Each named turn below is shown by a few rows before and after it. Which turns, in which order, take the first row of each later pair to the second? The first pair is answered.
k170 (before |-> after):
[ 0  3  1  5 15  0 -3 -1  7  5 -6  7 -9 -5  3  8  8] |-> [ -7  -1  -3  -5   4  -3   6  -5   7   6 -10  13   1  -2   5   1  13]
[  2   3  11   8  -4   7  12   7 -18  -4   5  -1  18 -11   7  -2   8] |-> [  8   5  13  13   2   8   8   9 -19  -5   8  -2  13 -13   7   2   5]
[  4  22   1 -15   7 -17  -4  -1  13 -11   5  -5  -5  -9  -4  17   4] |-> [  2  18  -1 -19   5 -20  -2  -5  13  -9   1   0  -3  -7   1  17   8]
k560 (before |-> after):
[ -8   8   7   8   6   7  -2   1  14  -7 -15  -1  -5  -2  -6  -6  15] |-> [ -7   8   7   9   7   6  -2   2  15  -9 -15  -2  -6  -2  -4  -5  15]
[ 3  1  0  1  2  1 -5 -7  3 -3  1  7 -3  0 11 11  2] |-> [ 3 -1 -2  5  4  4 -6 -8  1  1 -1  7 -2 -1 11  8  1]
[-15 -15  -2  -4   0   5   3  -6   0  -6 -17   5   4   4  12  -3   5] |-> [-16 -15  -2  -5  -1   5   4  -6   0  -6 -16   4   4   4  11  -4   6]
k288 (before |-> after):
[ 3  0  0 -6  9 -1 -4 -5 -5  3 -8  1  0  4 15  0 10] |-> [-1 -2  5 -4 13  1 -3 -3 -5 -2 -8 -6 -2  3 15  3  4]
[ -5  14   0  -9 -13 -13   3  10  -3   2  15 -15  11 -10 -14   5  -2] |-> [  6  15 -11  -7 -13 -16  -3  -1  -3  16   9   1  12  -6 -10   0  12]
[ 10   5   2   8   3   5  -5   0   5   4  -3   0   0   2 -15   3  14] |-> [  9   4   5  11   7   7  -5   1   5   1  -2  -4  -3   2 -14   5  10]
[-12   0  -8  -4 -24   1  14  13  -7  -8   5 -14  20   1 -20 -19  -8] |-> [  0   1 -20  -2 -25  -2   6   0  -6   7  -1   8  22   4 -15 -27   9]
k473 (before |-> after):
[ -1   6  -2  -6   5 -14  -6  -9  15  -8   8   2 -16   1  10  16  16] |-> [-23 -16  -2  -7   6  -3   5 -14   4  -1  -3   4  -9   9  19  -4   4]
[ 12  -7  -9  11  33 -19 -19   5  -7   9 -17  18 -17  12  21  -3  -6] |-> [  7  -9  -5  13  34 -15 -19  12 -14   8 -12   8 -18  10  20  -5 -22]
[  0 -11   8  12  16   6   2  -7 -14   9  -5   8  -2   9   6 -12   3] |-> [  8   2  13  14  17   4  -3   6 -17   4   9  -5  -7   0  -3   0  -7]
[  3   8   9   3   3   2  -6   3  -8   7   3   3  -6  -1 -17  -3  -7] |-> [  6   9   6   1   2  -1  -7  -5  -3   9  -2  13  -5   2 -14  -3   7]
k180 (before |-> after):
[ -8  -6  -2   1  -7  -3   7   2  -9  14   4  -7  19  -1  -7 -17 -12] |-> [ -8 -14  -1   9   6   1   4  -9  -4  16  -9   1  12   6   3 -18  -5]
[ -1  28   4   6   2 -12 -17   4   6   6  15  -6  -3   9   2  -7   1] |-> [ -6  27   6   9   2  -6 -16   3   6   5  12  -8  -4  10  -4 -13   0]
[ 4  1  1 -1  8 -2 -6  6 -8 -2  0 -1 -6  4  4  3 -4] |-> [ 1  2  1 -3  4  0 -4  9 -9 -3  2 -6 -4  2 -1  0 -7]

Each pair is 2 to 3 turns apart.
[-14   2   2  10  -6  14  -1  -2  -5  12  -4  -7  -1  -8 -19 -19 -10] |-> [ -5  -3   5  18  12  12  -9   0  -9  11  -1  -6 -10  -8  -4  -7 -20] : k288, k180, k473
[-14   0   3 -18 -16   2  12   7   8  -9   0  -5   1   8 -20   4  -6] |-> [ -2   9  -4  -7 -15   4   2  -5  12   6  -7  10  -2   9 -27  -5  12] : k288, k170, k473
[ -3   0   2   7   1   5  -1 -18  13  -4 -14   6  -8   4  -5  -8  18] |-> [  1   5   2   8   1   3  -3 -16  16  -5 -11   4 -11   2  -8  -3  21] : k473, k473, k473
[-11  -8  22  -4   9  23   2  -1  -7  -7 -15  -3   0   0   0  -7   5] |-> [  4  -5  17 -15  11   7  -2  13 -16  -7   6  -1   2  -4  15  13 -10] : k180, k473, k180
[ 11  12   2  24  17  16 -16  -2 -10  15   0   0 -10  -4 -14 -17  -6] |-> [  6  11  10  23  21  17 -14   2  -4   3   0 -10 -15  -3 -13  -9 -10] : k473, k288
[ -1  -3  -8 -27 -14  -6  16   7   4   5  19   0   0  -1 -14   8   9] |-> [ -6   2   0 -15 -11   5  14   0  14   1   8  -8  -7  -1 -28   2  18] : k180, k473, k473
[ 7  5 -5 -7 -3 -5 -1 -6  2  1  2  5 -2  0  1  4  6] |-> [10  7 -5 -3 -3 -4 -4 -4 -2  4  6  4 -2 -3 -1  4  1] : k288, k180, k288
[  0 -10   6   7  15   1  -1   4  -8  -4  -2  -4  -8   1  10   4 -15] |-> [  6   4  -1 -10  -7 -16   4   2   8 -11   2   2   1   1   0  13  11] : k288, k473, k170
[ -6  -5  -6 -21  -8 -11   0   2  -9  -2   7   3  11   2  20   4  -6] |-> [ 12  12 -10 -12  -7 -12 -12  -6   1   5   6  10   4   0   7   5  15] : k170, k473, k288
[-15 -10 -17 -15 -15 -15  12  -2  -7  -5   3   4  24   3   4  -7  -7] |-> [  6   4 -24 -11 -16 -22  -1  -2  -7   4  11  12  21  -1  -1  -1   0] : k473, k288
[  0  -2  -2 -17  -6 -11   9   5   7 -12   2   1   7   6   9  12   5] |-> [  5   6  -4 -17 -11 -13   7  10   1  -6  12  -1   9   2   3   8   1] : k288, k288, k180
[-1  0 -2  5  3  0 -4 -1 14 -7 -9  5 -7  0 -4 -3 14] |-> [-13  -4   1   4  -2   7   2   3   7  -7  -9  -3  -2   0  -8 -12   4] : k170, k170, k473
[ -8  -5  -4  12   8   0 -10 -15  16   3  -6  12  -2   9  -2   6   9] |-> [ -2   7  -6  -2  -7 -10 -10   7   5   0  19  -2   5  -3 -13  15  -7] : k180, k288, k180
[-10  -3  -4  -6 -20  -6   3  -6  -2   2 -14   2  11  10 -11 -14  15] |-> [ -2   7  -4  -5 -21  -9  -3   7 -12   6   4  -8   9   0 -21 -11  -1] : k473, k288, k473
[  3 -13 -18 -19 -24 -17   7  -6  -2  11  17  16  13  -7   5  -8   6] |-> [ 18  -6  -4   5   6  -7 -13  10 -13   9  28  -1 -11 -16   6   7 -24] : k473, k170, k170
[ -2  18  11  -3 -16   0  17  -6   4  -5   8  -7   8  -2 -29 -15  10] |-> [-10   4  19  16   7  15  14 -11  -1  -4  -5 -10  -2   3 -19 -23  -3] : k180, k170, k473
[ 10  27   6   4   2  -5  -1  -6   1 -17  16  -1   3  -4 -20   7  11] |-> [-19   0  10   6   3  10  13  -4 -18 -10   6  -6  12   1 -10 -17 -16] : k473, k473
[  6  -2   3  -5   6 -10   1  -1  10 -14   0   2 -10  -3  15  20  10] |-> [ -8 -11   8  -4   8  -2   6   7  -4 -13   3 -11  -9  -3  16  12 -14] : k473, k473
[  9  10  -4   3  -7 -14  -6  -6   1   2   1  -5   5   0  12  12  -3] |-> [  8  12  -7  10  -9  -7  -9 -12  -1  11  -6  -2   7   0   4  -2   2] : k180, k288, k288
[-10  -5   1   2   3   2   5 -11  11   0 -17  11   2  12   1  -4  22] |-> [-15  -2  16   6  10   7   4   5   8 -17  -5 -15  -7   5  -5   8  -2] : k288, k288, k473
[-13  14  12  13  -9  -2   4  -1   5   4   5 -20   0  -7  -1 -10 -10] |-> [ -7  15   6  14 -10  -5   1 -15  15  10  -6  -3   0  -2   3 -13  11] : k288, k473, k180
[15  4  9  4 21 -5 -7  0  4  3 -9 10 -7  2 10 10 13] |-> [  3  -5  14   3  22  -1   0  -1   7  -4 -15   6  -6   6  13   8  10] : k288, k473
[ -6  -1  -2   1  -8   4   5 -17   8  -2  -9   3  -1   4 -18 -13  15] |-> [ -2   3  -2   1  -8   2   4 -16  10  -2  -8   3  -3   3 -20  -8  17] : k473, k473, k473
[  3  14   8 -10  -4  -2   2   1   5   0  10 -12  -5  -7  -2  19  -5] |-> [-15  -2  11  -3   0  11   7  -3  -5   7  -2 -13  -2  -2   1   0 -18] : k473, k473, k170
[ -2  -3   1 -16 -16 -10   3  13  -3  -3   7  -7   6  -1   8   8 -13] |-> [ -2   4  -5  -9 -23  -4   1  -3   6   8  -6   5   8   3  -7  -9  13] : k473, k180, k288
[  2  -1  -8 -11 -12  -5   2  -1   6  -8  -2   8   4   3   1   2   4] |-> [ -5  -9  -1  -1  -2   6   1   5  -7  -4  -1  -1   0   1   2  -6 -17] : k288, k473, k170
[ -9  -7  12 -11 -17  -5   9   8   1  -7   0   8   8  10   5   0  -8] |-> [  3   1  20   6   1  -1  -5  13  -2  -7   6   0  -7   5   1   9 -18] : k170, k170
[-19  -2   4 -25 -21  -7  28  -8  25 -22  -8  -3  21   5   0  -2  11] |-> [ -8  -6   0 -24 -10 -13  23 -15  30 -20 -11  11  18  10  17   8  16] : k180, k180
[  5  -5   8  -2 -14 -32   1  18   5  -1   5  -7  15  -4  -3  18   6] |-> [-14 -16  24  22   3  -6   1  11   5  -4 -13 -20   2  -1 -10   1  -3] : k180, k180, k473
[  1  -4   9  11  12  11  -4  -2  -3  -3   1 -13  -3  -1  -4  -3 -17] |-> [ 13   9   3   5   3   2  -8   3  -3  -1  12 -12  -2  -6 -12   4 -13] : k288, k288, k170
[  6 -10   1   0  14  -3  -5   1  -4   0   2   6  -5   4  26  13  -9] |-> [ -3  12   0 -12 -21  -4   4   8   1  -4  12 -11   9  -5 -14   2   1] : k180, k473, k180
[ 16   9  -9  -8   0  -8  -3  10 -11  19  21   9   5  -2  -1   4  -1] |-> [  5  -7  -7  -1   8   2  -1   6 -18  24  11  10   6   3   8  -8 -11] : k473, k473, k288
[ -5 -17  -5 -15  -4  -9  10  -7   1  -6  -9  14   7   5  18   2   2] |-> [-10 -19   4 -11   4  -4  10  -3   0 -13  -8   5   1   5  19   6  -8] : k288, k288, k288
[ -6 -11  -7   1  -5   1 -13 -12  -1  18   6   5 -15  13   5   1  11] |-> [ -6  -4  -1   9  -3   7 -16  -6  -4  17  11  -7 -20   7  -7  -1   3] : k170, k170, k170
[ -7 -13 -12 -12 -15   8  14  -1  -2  11   4  12   8   8  -3  -5   1] |-> [ -4 -11 -13 -12 -15   6  13  -3   1  12   4  15   7   7  -3  -3   7] : k473, k473, k473
[-12  21 -14   5  -3 -12 -12 -10  -4   8  -1  26  -2 -11   6  17   2] |-> [-12  21  -9  17   5  -2 -17  -9  -8  11  -3  22  -6 -12   2  11  -6] : k180, k288, k288
[-25  -6   4 -13 -16  -2  19   8  10 -14  -9 -12  -6  -1   0  -3  -3] |-> [-15 -15   2 -14   0  -9  14  10   5 -12  -5  -4 -10   1  24   9 -15] : k180, k180, k473
[ 11  -6   2   3  24  -3  -5   1   8  -2   4   7 -15   4  16  10   7] |-> [  3 -11   5   6  25   3  -3   9  -2  -1   8  -1 -15   2  14   5 -10] : k473, k473
[ -6   3  -1  -1  -1   3   3 -28  18   0 -19  15  -6  10  -7 -11  31] |-> [-24  -6  -3 -11 -20   7  14 -10  -9  10  -3   0  12   3 -16 -31  -2] : k473, k288, k288
[ -9   2  10 -11  -3   9   4   7  10 -13  -1 -14  -4   2 -17 -12   5] |-> [  7  -4   1 -16   9  -4  -2  -1  15  -9  -4   9  -6   9  11   4  15] : k180, k170, k180
[  5   3   2 -12  -7  -7   4  13   0  -7  17 -14   4   0   8  11 -11] |-> [  3 -10 -10  -7  -6  -3   4   0  -9  15   5   6  12   8  18  -9  -5] : k288, k288, k473
[-14  -4  -2   2  -6   7   6 -18  11   8 -21  12   8  13 -12 -22  22] |-> [ 14  28   1   3  -6  -5 -12   2  14   0   8  -5  -4  -4 -30   5  16] : k473, k473, k288
[-15 -21   3  13   6   9  -9   6 -33   9 -10   2  -2   1 -12 -31 -17] |-> [ 29  -1  -6  11  19 -17 -30  -1 -12   4  -3  26 -16   1   2   7  13] : k180, k473, k473
[ 10  -4   6  20   9  -3  -7   2  -3   7  -9   8 -10  -5  -4  -8   1] |-> [  7  -1  -2  -3 -16 -16   4  12  -8   7   4   8   8  -8  -7  -7  -1] : k180, k170, k180
[ -4  -8  -7 -13  -8  -9   4  10 -14   6  10   2  15   2   9  -2 -10] |-> [-11   5  10  11   0  12  -1   2   2  -6  -3 -16  -2   0 -21 -11   0] : k180, k473, k180
[ -3  -9  -2   2   5   3  -1  -5  -6   7  -5   8   2   4   7 -10  -3] |-> [11  0 -5 -5  3 -7 -6  2 -6  5  6  9  2  0  7  4 -1] : k180, k473, k473
[ -7  -1   2 -18  -5  -5  10   2  13 -19   3  -5   0  -3 -17   9  12] |-> [-10 -13   0 -16   2  -2  12  -8  13 -13  -9   7   2   5  -3   4  16] : k473, k180
[  3   6  -1   8  -1  15  -5  -5  11   1 -16  -2 -11  -4 -23  -9  15] |-> [ -9  -3   3   6  -2  20   1   0   3   0 -17  -8  -7  -4 -22 -16   1] : k473, k288
[  3 -17  -4 -13  -8 -14   0   7  -8   2   5  -5  -8  -2  11   3 -14] |-> [  0 -14 -11  -9 -17  -9   2  -4  -7  15  -3   4  -2   0   1 -16   0] : k180, k288, k288
[-15 -12  17  -7  -7  13  10   0 -11   4 -16  -9  13  19  -9 -24  -2] |-> [  9   2  15   6   7  11  -6 -14   7   5 -23   6   0  21 -10 -15  25] : k170, k473, k473
[ -1   7  -6 -13 -16  -8   8   4   9  -6   4  -7   7  -6 -10   2  10] |-> [ -5  -1  -2   7   2   6   3 -11  12   0 -16   2  -1   2  -6 -10  18] : k180, k288, k288
[ -2   8  15   3   7  -1   3 -11  32 -29 -13  -2 -12   5  -3  19  29] |-> [-23   2  22  -5  -4   5  14  12  13 -36   2 -28  -5  -4 -12  12  -8] : k473, k288, k473
[-15 -11  -7 -10  -7  -2  -3  -5   4  -1  11  -5  17   6   3 -10  -7] |-> [-10   1   3   5   2   6 -12   0   7  -8  13 -18   4   0 -11  -5 -10] : k473, k170, k180
[  1   8  11   1 -14  12   4 -10  13   7 -14  -6   3   3 -18 -17  -2] |-> [  7  11   8   4 -13  11  -2 -10  10  13 -13  -1   2   1 -18 -18   0] : k473, k288, k288
[ -2  -5  12   3   3  13   1   4   4  -5  -5 -14  -2  12 -18 -31   5] |-> [ 19 -15   6  -2  23  -3  -9  12  -7  -2   7   0  -7  13  17  -7 -10] : k180, k473, k180
[  3  -3   5   8   7   0  -2   9  -7  -3   9  -8 -11  -9  -2   8 -17] |-> [  6 -11  -9  -6   0 -11   4   0  -5   5   5  13   0  -1  16   6  -3] : k473, k473, k180
[ 11  10  -4  13   2   4 -16   5 -13  13   3   2  -5   0  -5 -10  -2] |-> [  4   4 -11  -5 -14  -5  -4   2 -12  14   1  10   9   3   1 -12   6] : k170, k170, k180
